Here are some points, one per row:
c(0.1, -1.7, 1.9, -0.8, -0.1, 0.5, 0.7, 0.6, -0.7, 1.4, -1.6, -0.6,
  0.7, 0.3, 0.4, -0.2, 0.1, 1.0, -0.7, -0.9, -0.5, 0.7, 1.9, 1.3)
c(-0.4, -0.5, -0.3, 1.5, 1.5, -0.1, 0.8, 1.9, -2.1, -1.3, 0.1, -0.2,
  0.1, -1.7, 0.7, 0.7, 0.0, -0.9, 0.4, 1.3, 0.3, 0.4, -1.6, -0.9)
c(-1.7, 1.1, -2.1, -0.2, -0.2, 0.3, -0.7, -0.4, 1.9, 1.1, -1.1, -0.9,
  -0.2, -1.2, -0.4, 1.6, -1.0, 1.3, 0.3, 1.1, -1.8, -1.7, -0.9, 0.3)
c(-0.2, -1.1, 1.0, -0.4, -0.9, 1.2, 0.1, 0.2, -0.8, 1.1, -0.8, 1.1,
  -0.7, 1.0, 0.4, -0.8, 0.4, 1.4, 1.8, 0.1, -0.9, 0.1, -0.8, -0.7)
c(1.7, -0.8, 1.2, -0.7, -0.3, 0.0, 1.6, 0.7, 0.2, -1.4, 0.4, 0.7,
  -0.2, -0.8, -0.1, 1.4, 0.7, 0.6, -0.4, 0.5, 1.7, 1.4, -1.0, 1.4)
c(0.5, 0.8, 1.1, -0.8, 1.4, -0.4, 0.0, -0.9, 0.6, -0.1, -1.2, -0.3,
  -0.6, 0.3, -0.8, -1.1, -0.3, -1.7, 0.1, 0.4, -2.1, 0.1, 0.7, 0.2)
c(-0.9, -0.5, -0.4, -0.5, -0.3, 1.4, 1.4, -1.2, -0.9, 0.0, 0.6, 0.1,
  1.2, 0.3, 1.8, -0.2, 0.3, -1.4, -0.7, -1.9, 0.5, -1.0, -0.9, -0.7)
c(0.0, -2.1, 0.3, 0.9, -0.1, 1.1, 1.6, -1.1, 0.6, 0.5, 1.2, 0.4,
  -0.9, 0.9, 1.4, -0.2, -1.1, -1.4, -0.1, 1.4, 0.0, -1.2, 1.0, -0.7)
c(-1.2, 0.4, 0.5, -2.2, -0.1, -0.9, -2.5, 0.4, -1.1, -0.8, 1.1, 0.4,
  -1.4, 1.5, 1.2, -0.8, 0.1, -1.4, -1.0, -0.1, 0.1, 0.2, 0.7, -0.6)
c(-1.7, -0.8, 0.7, 0.2, 0.9, 0.5, -0.2, 0.8, 0.8, 0.2, 0.1, 2.0,
  0.9, -0.9, -1.9, -1.1, -1.3, -1.9, 0.1, -2.2, -0.2, 0.9, -0.4, 0.6)
c(-2.4, 0.9, -0.1, 0.3, -1.3, 0.4, -0.5, -0.5, -1.0, -1.6, 0.7, -1.3,
  1.0, 0.8, -3.1, 0.1, 0.3, 0.9, 0.4, 0.4, -0.9, 0.9, 0.7, 0.8)
c(0.0, 0.8, -1.0, 0.9, 2.0, -1.9, 0.3, -0.8, -0.4, 1.1, 1.3, -0.5,
  0.1, 1.6, 1.0, 0.7, -1.6, 0.0, 0.0, -0.4, -0.1, 0.2, -1.2, -1.5)
c(1.3, 0.0, -1.0, 0.4, 1.3, -0.2, 0.2, 0.2, -0.4, 0.0, -0.4, -1.0,
  -0.1, 1.2, 0.4, -0.9, 1.5, -0.1, 0.2, -1.0, 0.4, 1.5, 0.5, 1.5)
c(1.6, 0.3, -0.9, -0.7, -1.9, 0.4, -0.1, 1.0, 1.5, 0.3, -1.4, -0.5,
  -0.3, -0.6, 0.1, -0.4, -1.6, -1.3, 1.3, -0.6, 0.2, 0.6, -0.7, 0.0)
c(0.7, 2.5, 0.4, 0.4, -1.3, -1.8, 0.3, 1.1, -0.9, -1.0, 0.2, -0.5,
  0.8, -0.6, -0.2, 1.2, 1.1, 0.6, 0.5, 0.9, 0.6, -1.4, -0.3, -1.0)
c(0.5, 0.5, -0.4, 0.1, -0.3, -2.3, -1.4, 1.8, 0.0, -1.3, -0.6, -2.0,
  0.1, 0.3, 0.1, 0.2, -0.7, 1.3, -2.1, 0.2, 1.1, 0.6, -1.4, 1.0)
c(1.0, 1.2, -0.4, 0.8, -1.0, 1.3, -0.2, 1.8, 0.1, -0.3, -0.2, 0.5,
  0.3, -0.1, 0.7, 0.9, 0.2, 0.6, -0.7, 0.7, 0.8, 1.0, 0.0, 0.3)
c(0.2, 0.5, -0.5, -0.6, -1.4, -0.2, 0.2, -1.4, -0.7, 0.9, 0.2, 0.5,
  -1.5, -1.3, 1.2, -1.3, -0.7, 1.6, -0.2, 0.4, -0.1, 0.5, -0.4, 0.3)
c(1.8, -0.1, -0.8, -0.3, 2.4, 1.0, -0.1, -2.2, -0.3, -0.3, -0.2, 0.7,
  1.4, -0.6, 0.5, 0.0, -0.5, 1.3, 0.4, 0.4, -1.3, -1.9, 1.9, 1.2)
c(1.3, -0.7, 1.8, -0.3, 0.1, 1.5, 0.4, 0.6, 0.7, 1.5, 0.5, 0.5,
  -0.4, -1.0, -0.8, -0.2, 1.2, -0.4, 0.2, -0.7, 0.0, -0.1, 1.2, -0.4)
c(-0.9, 1.2, -0.4, 0.1, 0.7, -0.4, -1.8, -1.8, 0.3, 1.6, 1.2, -1.3,
  0.8, 0.7, -0.9, -0.5, 0.0, -0.9, 1.1, 2.0, 1.1, -1.0, -0.3, 1.4)
c(-1.1, -0.5, -0.7, -1.8, 0.7, -0.3, 0.1, -0.2, 1.8, -0.6, 0.3, 1.4,
  -1.2, -0.6, -0.5, -0.8, 1.6, 1.4, 0.0, -1.2, 1.8, -0.5, 0.6, -1.2)
c(2.0, -0.9, -0.1, 0.4, -1.1, -0.3, 0.3, -0.2, -0.7, 0.6, 0.0, 1.9,
  -0.9, 0.5, -2.4, 0.5, 0.4, -0.4, -0.2, -0.7, -0.2, -0.8, 1.4, -0.8)
c(-2.0, -0.2, 0.2, 3.3, -0.8, -0.6, -0.4, -0.3, 1.3, -1.6, -0.5, -1.2,
  0.9, -0.1, 1.3, 1.2, 1.0, -0.3, -0.9, -0.2, -0.7, 0.6, -0.7, -1.8)
These points spread out most along one direction. For each point below, how far along it does it lie, from 0 to 99? 50 is the average, and the first point above lies past it. One standard deviation of the points above along it is 16.
c(-1.7, 1.1, -2.1, -0.2, -0.2, 0.3, -0.7, -0.4, 1.9, 1.1, -1.1, -0.9,
  -0.2, -1.2, -0.4, 1.6, -1.0, 1.3, 0.3, 1.1, -1.8, -1.7, -0.9, 0.3) : 34
c(-1.2, 0.4, 0.5, -2.2, -0.1, -0.9, -2.5, 0.4, -1.1, -0.8, 1.1, 0.4,
  -1.4, 1.5, 1.2, -0.8, 0.1, -1.4, -1.0, -0.1, 0.1, 0.2, 0.7, -0.6) : 48
c(0.5, 0.5, -0.4, 0.1, -0.3, -2.3, -1.4, 1.8, 0.0, -1.3, -0.6, -2.0,
  0.1, 0.3, 0.1, 0.2, -0.7, 1.3, -2.1, 0.2, 1.1, 0.6, -1.4, 1.0) : 18
c(-1.7, -0.8, 0.7, 0.2, 0.9, 0.5, -0.2, 0.8, 0.8, 0.2, 0.1, 2.0,
  0.9, -0.9, -1.9, -1.1, -1.3, -1.9, 0.1, -2.2, -0.2, 0.9, -0.4, 0.6) : 65
c(1.0, 1.2, -0.4, 0.8, -1.0, 1.3, -0.2, 1.8, 0.1, -0.3, -0.2, 0.5,
  0.3, -0.1, 0.7, 0.9, 0.2, 0.6, -0.7, 0.7, 0.8, 1.0, 0.0, 0.3) : 41
c(0.7, 2.5, 0.4, 0.4, -1.3, -1.8, 0.3, 1.1, -0.9, -1.0, 0.2, -0.5,
  0.8, -0.6, -0.2, 1.2, 1.1, 0.6, 0.5, 0.9, 0.6, -1.4, -0.3, -1.0) : 26
c(-0.2, -1.1, 1.0, -0.4, -0.9, 1.2, 0.1, 0.2, -0.8, 1.1, -0.8, 1.1,
  -0.7, 1.0, 0.4, -0.8, 0.4, 1.4, 1.8, 0.1, -0.9, 0.1, -0.8, -0.7) : 65
c(0.0, 0.8, -1.0, 0.9, 2.0, -1.9, 0.3, -0.8, -0.4, 1.1, 1.3, -0.5,
  0.1, 1.6, 1.0, 0.7, -1.6, 0.0, 0.0, -0.4, -0.1, 0.2, -1.2, -1.5) : 36
